In the data rows, the value 128 means zero.
Each pair is two rows. How far apart are they, by a hidden measure? 0 means very close, and 20 very far. Two or three weighted sums of its numbers give each row a place; it is the straight-line distance between the places.
[132  98 115 140  96 120 141 117 111 112 106 143 128 121 130 125]
[117  96 134 144 136 134 110 115 138  93 122 123 132  91 104 121] >> 2
[119 101 120 134  98 123 147 117 114 131 100 124 120 114 123 132]
[117 115 138 128 154 141 125 130 126 119 115 112 149 113  82 136] >> 3
[142  76 109 140 103 148 111 119 112 106 118 154 153 130 105 100]
[115 122 122 128 127 132 147 132 117 126 108 109 147 111 115 136] >> 4
[154 178 144 121 135 126  86 137 186 159 181 141 109 195 150 102]
[147 143 128 124 136 113 131 136 151 121 133 128 155 146 125 134] >> 6
[122 183 136 102 174 113 171 143 122 128 130 116 133 128 148 151]
[141 141 151 124 158 100 173 138 170 144 117 135 119 136 140 166] >> 15
[115 129 148 105 170 130  74 151 120 108  98 141 160 110  70 124]
[115  96 127 134 121 137 103 115 108 123 118 121 130 101  99 117] >> 13
[138  76 110 161  95 149 108  98 110  84 143 118 167 109 113  95]
[129 156 155 117 162 111 174 152 111 151 112 132 131 137 156 163] >> 1
[122 208 151  74 167 113 135 171 139 177 119 147 101 151 167 170]
[106 124 120 127 125 132 135 137 115 113  92 125 143 104 113 131] >> 5
[102 127 108 128 114 134 150 130 113 139 100 110 127 113 114 137]
[131 161 128 102 154 109 177 140 130 117 114 139 103 121 168 159] >> 2
[128 152 149 123 115  89 161 139 113 160 114 140  96 141 162 146]
[ 97 151  89 115  92 146 121 131 129 134 125 134 108 142 152 109] >> 4
[154 122 140 138 154  97 136 136 133  95 133 113 155  87 134 160]
[136 157 146 120 128 106 109 148 126 154 125 128 144 159 139 105] >> 6
[130 119 107 143 118 159 113 104 144 128 158 123 107 133 135 123]
[126 108 112 109 102 163  99 132 132 144 103 159 105 149 111 114] >> 9
[120 121 133 132 116  98 149 117 116 110 114 137 106  91 155 140]
[168 142 147 129 146 142  79 126 182 149 178 143 113 172 127 112] >> 3
[105  95 118 115 107 141 122 122  80 134  95 133 145 109  94 123]
[119 120 141 129 147 109  90 143 115  92 107 130 181 104  92 102] >> 15
[133 161 152 126 126  88 162 148 113 144 121 126 126 135 159 142]
[143 122 149 146 179 146 146 129 122 130 146 103 176 146  97 135] >> 12
[128 108 141 135 108 125 125 114 128 142 112 127 114 129 115 116]
[164 135 167 134 129 121 105 112 168 172 158 132  82 158 129 117] >> 5
[106 111 125 131 125 132 131 130 113 113  97 126 143 108  99 115]
[136 109 114 120 121 145 112 123 132 116 120 140 142 140  99 122] >> 4
[112 141 109 121 104 126 145 136 124 137 111 136  79 129 148 136]
[151 129 152 128 120 115 130 133 150 160 130 137 112 154 139 128] >> 4
[ 99 124 121 126 131 133 131 138 114 118  96 123 145 102 114 135]
[148 144 144 117 143 149  84 135 155 147 146 152 130 178 121  91] >> 4
[143 166 175 130 157  91 164 165 118 194 117 143 124 161 155 176]
[123 101 126 143 117 134 130 108 134 127 126 105 118  98 109 129] >> 8
[122 121 132 111 152 146 129 135 125 138 111 112 142 121  90 146]
[125 158 136 105 154 116 173 140 117 126 114 137 105 125 154 147] >> 5
[117 141  89 125 104 135 120 129 136 101 133 125 153 132 142 119]
[148 112 119 131 107 140 107 141 135 112 129 158 146 155 141  89] >> 1
[130 114 103 120 114 144 117 131 135 121 123 130 148 128 116 129]
[114  91 103 126 104 155 109 113 109 110 120 139 145 127 102 102] >> 8
[164 133 170 114 139 136 102 127 169 188 123 149  68 175 110 147]
[127 115  93 145 121 146 104 109 143  83 155 111 148 107 122 113] >> 14
[148 131 143 136 156 135 109 119 150 114 152  90 157 111 104 137]
[176  97 142 130 139 141  90 137 153 125 143 164 152 179 121  95] >> 2
[126 166 138 115 152 106 171 144 117 142 115 136 108 134 160 168]
[134 123 102 144 108 137 115 115 135 106 146 121 140 140 127 102] >> 1
[123 108 128 130 155 141 117 120 139 114 132 105 146  98  92 139]
[126  86 132 126 133 140  96 125 116 118 127 123 146 104 100 118] >> 2
[172 128 170 113 157 125  78 137 160 159 156 140 119 158 108 124]
[128 113 116 128  91 142 110 128 126 132 126 145 126 155 129  91] >> 6
[147 151 122 132 127 138  86 120 174 119 179 125 120 156 149 105]
[126 108 126 130 118  89 160 122  94  96 106 123 147  90 137 145] >> 2
[128 103  94 152 112 177  89 125 121  67 159 145 173 126 134  59]
[126 149 122 116 137 160  85 129 148 134 162 132 125 149 130  95] >> 13
[129  81 103 136  95 148 123 113 110 113 113 145 147 125 103 115]
[146 193 162  99 141  81 146 160 148 173 123 155  93 162 178 160] >> 8
[144 138 156 132 112  91 149 123 132 157 142 132  84 131 168 141]
[126 108  87 145 108 139 106 106 141  82 155 111 151 102 127 116] >> 9
[123 120 112 134 120 157 132 117 126 137 140 139 119 158 129 117]
[154 130 159 138 116  89 145 125 132 150 145 143  82 133 170 138] >> 9
[132 153 133 106 138 150  96 149 142 153 145 144 128 177 123  94]
[136 144 151 126 116  90 158 135 115 152 117 135  99 130 152 145] >> 5
[156 165 153 107 147 142  81 148 169 174 157 165 119 208 133  98]
[116 126  89 137 102 144 106 111 137  92 156 107 131 108 129 108] >> 2
[143 121 147 123 181 160 141 134 131 150 123 110 143 142  82 155]
[123 140 104 128  99 148  96 114 159 132 158 135  88 144 150 108] >> 6
[128 162 152 114 159 100 172 152 115 151 111 136 127 133 157 172]
[142 131 137 133  95 147 117 132 130 177 159 151 100 196 145  85] >> 10
[131 138 127 146 141 142 118 137 129 142 152 118 159 166 121 127]
[141 134 106 142 155 168 112 111 146  98 180 110 145 136 131 114] >> 6
[ 94 114  85 135  74 157 113  92 121 106 135 118  96 104 137 104]
[130 165 135 106 156 110 177 146 116 128 110 135 112 128 170 154] >> 8
[115 135  96 127 105 142 107 125 136 104 147 126 139 136 131  97]
[ 94 122  70 128  81 148 132 120  95  89 114 123 148 106 146 108] >> 7
[163  59 138 165 108 118 130  93 136 108 131 118 129 105 105 129]
[105 137 127 116 117  96 160 145  94 125  91 133 122 103 151 140] >> 9
[105 119 131 105 164 131  88 152 115 109 101 130 164 101  69 121]
[121  98 130 147 124 136 120 110 135 114 123 114 120  96 110 133] >> 7
[127 139 118 123 129 158  85 129 145 124 158 135 128 141 121  98]
[144 172 170 115 134  99  89 140 147 176 151 129 118 179 126  93] >> 4
[115 167 136 112 155 108 182 151 109 157 114 125 114 128 157 166]
[156  84 135 156 141 120 126 110 144  97 146  98 165  98 100 136] >> 8
[131 156 148 117 153 102 173 151 113 160 112 136 118 139 158 175]
[155 123 157 128 122 117 123 119 149 168 126 134  99 162 121 132] >> 8
[111 142 117 114 116  96 174 142  93 121  99 122 141  94 164 156]
[150 150 157 120 135  88 132 138 149 147 137 138  98 132 163 143] >> 8
[121 114 110 121 118 152 113 129 128 124 126 134 145 140 105 111]
[142 143 164 136 117  92 155 125 134 158 141 134  86 134 172 141] >> 6
[123 111  98 123 114 149 118 137 122 112 120 136 155 134 125 113]
[118 154  77 103 116 170 135 118 143  95 136 145  90 144 165 105] >> 5
[155 152 174 140 182  94 159 153 115 162 131 123 158 152 132 175]
[142  89 116 132 120 149 100 128 132 103 128 140 154 126 105  93] >> 6
[134 121 102 138 123 164 112  98 152 111 161 131  96 134 137 109]
[111 104 131 132 118 131 136 113 119 132 109 114 124 113  98 130] >> 8
[150 140 152 141 182 102 155 135 131 128 147 109 150 113 138 169]
[112  96 114 132  84 130 160 115  93 125  97 117 131 100 118 133] >> 10
[127 135 147 103 139 130  99 135 127 158 121 125 122 141  91 118]
[106 120 123 123 127 134 134 141 115 113  93 126 140 104 119 129] >> 12
[162 111 145 151 105 151 100 120 149 157 178 145 105 179 140  89]
[112 117  94 133  92 147 116 112 132 122 131 130 109 133 131 108] >> 4
[135 122 124 143 110 125 130 111 145 128 145 123 104 125 140 129]
[148 109 151 144 115 121 112  99 154 148 143 121 101 133 121 128] >> 4
[118 145 107 121  94 143  90 112 158 142 160 136  80 148 152 103]
[136 140 150 128 123  93 151 126 130 139 133 133  95 113 160 146] >> 5
[141 140 147 134 137  88 151 131 130 122 142 110 127 102 153 152]
[120 138 122 139 119 146 119 124 126 161 140 142 112 172 129 121] >> 12
[124 152  94 130 133 154 134 125 138 106 151 123 144 152 149 122]
[129  99 132 144 135 132 125 108 136 116 133 105 136  99 100 133] >> 10
[145  84 119 141 104 119 132 108 127 106 115 142 131 119 126 129]
[139 122 127 125 133 151  94 130 146 136 144 142 138 159 109 110] >> 2
[162 135 141 135 129 117 116 119 163 141 149 134 102 143 147 137]
[147 137 148 126 146  85 137 133 140 114 138 125 138 108 148 152] >> 4
[148 151 159 133 118  82 162 143 117 157 123 135 114 148 165 138]
[111 120  86 143  96 165  91 127 121  80 150 143 155 123 140  60] >> 12
[107  87 120 137  86 133 148 108  91 122  88 129 124 108 111 110]
[117 103 131 144 126 136 120 112 133 110 124 112 126  94 107 126] >> 3
[113 161 101 116 114 145 107 137 142 124 148 128 140 149 156 111]
[108 112  90 138  90 144 116 107 109  93 130 119 145 117 125 104] >> 4
[131 107 104 152  91 139 107 107 150 125 152 131  99 130 143 109]
[107 106 127 115 126 154 134 129 117 139  87 125 110 114  88 152] >> 4
[149 150 119 121 104 136 104 139 165 149 141 157 101 176 162 115]
[141 158 156 131 116  88 165 148 112 157 126 138 112 151 166 135] >> 2
[135 102 136 142 110 129 122 101 141 131 131 109 108 109 113 127]
[139 135 152 136 120  89 150 121 137 142 131 119  92 118 173 152] >> 2
[119 122  93 132 118 165  97 144 117  90 138 145 186 142 125  69]
[101 119 113 130 121 131 147 138 113 124  99 111 134 105 116 136] >> 15
[156 148 151 130 181 101 151 126 148 106 154 118 128 115 148 153]
[123 116  96 142 114 147 101 108 147  89 161 105 151 111 126 114] >> 4
[165 119 147 170 143 136  95 125 149 142 177 124 146 162 123 137]
[115 101 129 143 127 136 115 115 138 111 122 114 133  91 105 129] >> 6
[ 80  93 109 140  68 146 111  93  60 141 101  91 156 115  63  64]
[ 88 142  73 122  95 151 123 128 112 102 126 115 158 112 145 112] >> 15
[159 126 158 117 147 118  84 139 155 163 151 133 120 153 103 129]
[127 141  96 132 145 162 128 120 132 101 150 121 144 146 132 105] >> 19
[160 100 161 147 122 114 113 110 159 144 144 127 102 137 114 125]
[108 119 121 127 131 135 135 140 114 111  93 126 143 102 114 124] >> 17
[130 166 137 108 162 115 163 144 117 112 122 134 128 131 158 135]
[144 128 162 137 119 122 114 109 154 159 152 127  88 146 128 115] >> 16
[116 106 136 144 141 139 109 116 133 100 114 123 134  87 104 123]
[135  90 110 124 111 152 114 125 117 110 118 138 155 132 105 108] >> 5
[127 137  93 131 121 142 119 134 137  98 141 119 161 136 137 124]
[115 108 134 145 127 133 121 110 129 114 121 106 123  93 106 118] >> 7
[140 160 163 112 140  90 142 141 131 142 121 147  96 140 154 138]
[124 101 131 144 117 131 131 107 136 122 123 109 116 101 105 134] >> 5
[112 103 131 138 130 133 124 126 122 112  97 120 139 102  93 122]
[117 115  90 140  98 143 103 111 133  91 150 117 132 104 135 105] >> 3
[135 138 148 130 161 109 160 137 131 138 136 120 105 111 154 158]
[134 103 116 142 107 123 128 108 144 107 133 124 119 103 136 135] >> 8
[128 113 139 140 113 131 125 108 138 135 133 114 106 116 118 117]
[133 161 154 113 179 103 172 145 116 137 125 117 146 140 139 160] >> 9
[145 122 111 156 134 149 112 112 150 107 173 111 144 137 125 121]
[119 164 148 102 129  95 143 141 128 155 120 138  96 130 160 131] >> 5
[128  94 129 151 120 131 124 110 132 119 123 107 122  97 108 132]
[118 122  99 126 119 162 132 117 130 128 133 131 130 144 128 118] >> 7
[111 156 100 110  94 140 110 131 145 135 130 145  94 160 163 109]
[112 111 120 139 103 113 112 106 107 117 135 103 142  98 112 101] >> 7
[100 139 120 111 105 107 169 145  84 120  91 138 122 101 171 141]
[141 109 122 133 129 151  88 121 151 115 153 131 132 137 114 107] >> 7
[154 133 156 130 131  81 134 127 147 134 133 140  97 119 157 156]
[115 149 111 119 113 130 148 139 125 142 115 125 121 132 147 145] >> 6
[144  81 118 139 126 164  87 124 135  84 149 151 159 124 124  80]
[130 147 156 125 161 107 168 136 119 147 120 124 123 128 141 159] >> 7
[136 136 126 145 142 147 119 128 132 143 149 124 155 175 121 127]
[109 106  93 128  85 156 125 123  92 118 108 141 140 125 131 114] >> 5
[135 122 132 150 121 142 116 119 128 168 145 141 117 172 122 132]
[114 162 133 116 120 132 171 153 112 145 101 130 106 124 164 168] >> 18
[136  79 108 134 114 154 101 122 117  98 128 145 162 125 108  98]
[127 101 106 121 125 141 131 122 124 117 110 137 137 116 111 164] >> 6
[ 89 117 110 120 113 158 150 130  83 129  89 115 131 100 109 143]
[129  91 132 140 101 122 131 107 124 132 111 120 117 110 105 122] >> 8
[133 138 153 111 119 118 147 138 122 173 103 155   6 137 149 159]
[130 139 148 120 126  97 139 125 130 129 122 132  99 106 157 146] >> 13
[118 128 122 126 119  95 169 129  88 112  99 124 141  96 144 151]
[163 101 131 136 125 141  88 111 163 117 153 136 136 140 113 111] >> 7
[139 165 146 123 163  97 176 150 119 137 124 122 143 133 151 172]
[128 112 133 128 158 149 115 118 144 126 130 100 134 103  79 156] >> 10
[108 136  86 124 116 148 120 129 128  98 134 117 158 127 124 107]
[125 139 133 127 123  92 149 124 128 122 118 127  99  93 151 149] >> 7
[143 161 125 117 110 132  96 131 166 162 150 151  89 190 150 106]
[141 162 185 137 157  94 152 145 116 192 123 138 113 163 144 165] >> 6
[128  91 127 150 116 132 126 107 133 118 122 110 120  98 105 128]
[121  99 104 134 111 163 102 115 121 111 143 132 137 119 122  92] >> 8
[147 143 148 127 158 105 161 119 141 129 142 126 103 115 152 161]
[124 165 148 117 111  93 166 153 114 167 115 142  98 141 182 143] >> 8
[103 176  82 109 130 166 129 131 131  95 152 123 124 140 162  97]
[127 150 114 116  99 136 104 125 144 150 135 147  98 167 148 102] >> 10
[123 107 118 139 123 125 150 125 109 106 115 105 170 106 108 133]
[127 152 151 116 154 107 170 144 112 153 110 132 119 134 144 161] >> 5
[151 145 153 140 140  89 141 132 136 137 159 121 118 118 160 152]
[115 106 137 133 138 135 121 124 116 107 110 115 148 108  94 117] >> 5
[148 155 162 127 181 101 161 140 127 141 131 117 149 134 127 166]
[133  95 108 122 116 146 113 131 127 109 118 140 161 131 102 111] >> 6
[ 81 146  72 121  94 151 126 135 103  98 118 117 147 117 148 101]
[131 135 137 127 130  95 154 125 132 122 120 121 108 100 149 157] >> 12
[ 98 143 128 115 149 135 122 145 118 116  90 133 147 107 114 137]
[109  82  85 141  57 148 129 100  94 101 107 149 108 120 138 101] >> 13
[184 128 153 127 151 139  78 126 188 144 179 153 118 177 125 111]
[123 137  95 135 110 138 128 133 132 112 140 120 145 140 145 114] >> 8
[ 84 113 113 101  90 179  95 129  92 174  91 113 113 138  69  88]
[147 151 157 139 165  99 158 133 132 143 149 115 128 118 146 167] >> 7
[107 111 139 128 138 135 118 129 120 105 103 135 138 107  98 118]
[130 152 157 156 140  97 160 138 118 155 117 127 122 128 135 169] >> 2
[128 149 101 131 138 158 132 130 130 115 153 123 154 151 141 122]
[119 163 140 116 118  90 172 150 116 155 103 134 108 128 164 166] >> 13
[149 185 167 108 162  79 142 159 147 150 135 132 132 155 152 151]
[126  97 137 147 137 130 110 117 135 102 120 120 136  89 103 124] >> 5
[142 142 144 131  97 147 114 137 127 196 161 157  96 214 155  79]
[101 130 116 122 134 131 141 133 119 117 103 113 144 106 116 129] >> 11
[147 101 118 152 108 117 130 105 143 109 140 126 118 101 131 141]
[135 142 157 124 118  89 159 135 121 150 118 135  97 132 156 141] >> 2
[111 163 127 106 117  97 174 150 112 152 103 129 103 121 170 154]
[130 114 150 141 140 144 151 123 111 160 123 117 129 146 105 129] >> 10
[114 134 123 126 145 128 141 137 121 117 120  93 176 115 110 138]
[153  84 138 149 144 131 121 123 126  89 131 105 185 106  91 125] >> 2
[147 185 156 104 162  83 150 167 143 147 132 139 125 144 174 153]
[109 128 133 103 133 138 107 132 111 152 108 112 138 125  85 130] >> 11
[123  97 132 137 102 124 130 109 128 134 111 115 119 117 106 121]
[132  84 115 129 128 161  98 132 123  97 132 144 167 134 108  84] >> 10
[ 64 113 101 105  81 185 102 126  81 175  83 115 117 122  73  89]
[117 112 126 138  97  94 156 112 102 112 103 123  96  80 145 147] >> 8
[130 125 127 144 122 150 114 120 131 154 144 140 117 163 125 118]
[126  94 133 144 122 131 121 113 131 115 124 115 117  99 105 128] >> 9
[119 102 134 145 123 132 123 109 129 125 125 109 119 102 100 130]
[105 116  88 123  85 147 124 122 125 111 112 139 123 124 142 112] >> 7
[126  94 130 147 126 131 122 114 133 111 118 117 123 101 102 124]
[102 129  87 129  99 145 124 122 115 103 135 120 153 129 130 105] >> 5
[127 143 114 127 149 138 135 146 125 110 128 105 165 123 116 147]
[133 117 124 132 116  84 175 132  92  97  94 129 151  93 152 165] >> 2
[124 142 100 129 143 162 126 122 136 114 154 121 144 154 132 112]
[120 116 108 116 118 155 108 138 116 111 123 140 152 135 112  95] >> 9
[135 127 109 136 104 139  92 109 165 131 158 142  93 142 147 107]
[ 96 131 108 114 117 165 103 136 109 124 127 131 144 135 116  81] >> 8
[101 156  79 116 114 172 114 158 114  99 136 137 182 144 145  79]
[136 135 126 115 132 150 105 138 141 143 137 142 135 167 112 104] >> 16
[110 139 134 114 116  88 163 138 102 132  97 134 123 108 145 147]
[113 105 124 115 114 131 117 132  92 138  91 130 143 118  93 124] >> 6
[114 102 114 142 118 129 152 123  92 104 109 105 163  99 115 132]
[128 148 148 115 154 105 172 138 110 146 109 129 118 132 146 161] >> 5
[139 153 146 118 159 109 160 120 138 121 138 130  95 111 151 150]
[129 146 146 112 143 103 155 144 118 144 117 131 112 120 140 161] >> 5
[136 157 148 118 111  88 170 156 113 159 119 149  99 142 182 141]
[ 95 136 110 121  98 114 130 140  85 117 100 107 154 106 128 101] >> 9
[143 135 151 153 117 134 112 143 124 196 140 149 119 200 137 145]
[130 113 133 140 156 131 124 124 129 102 125 101 175 110  86 127] >> 7
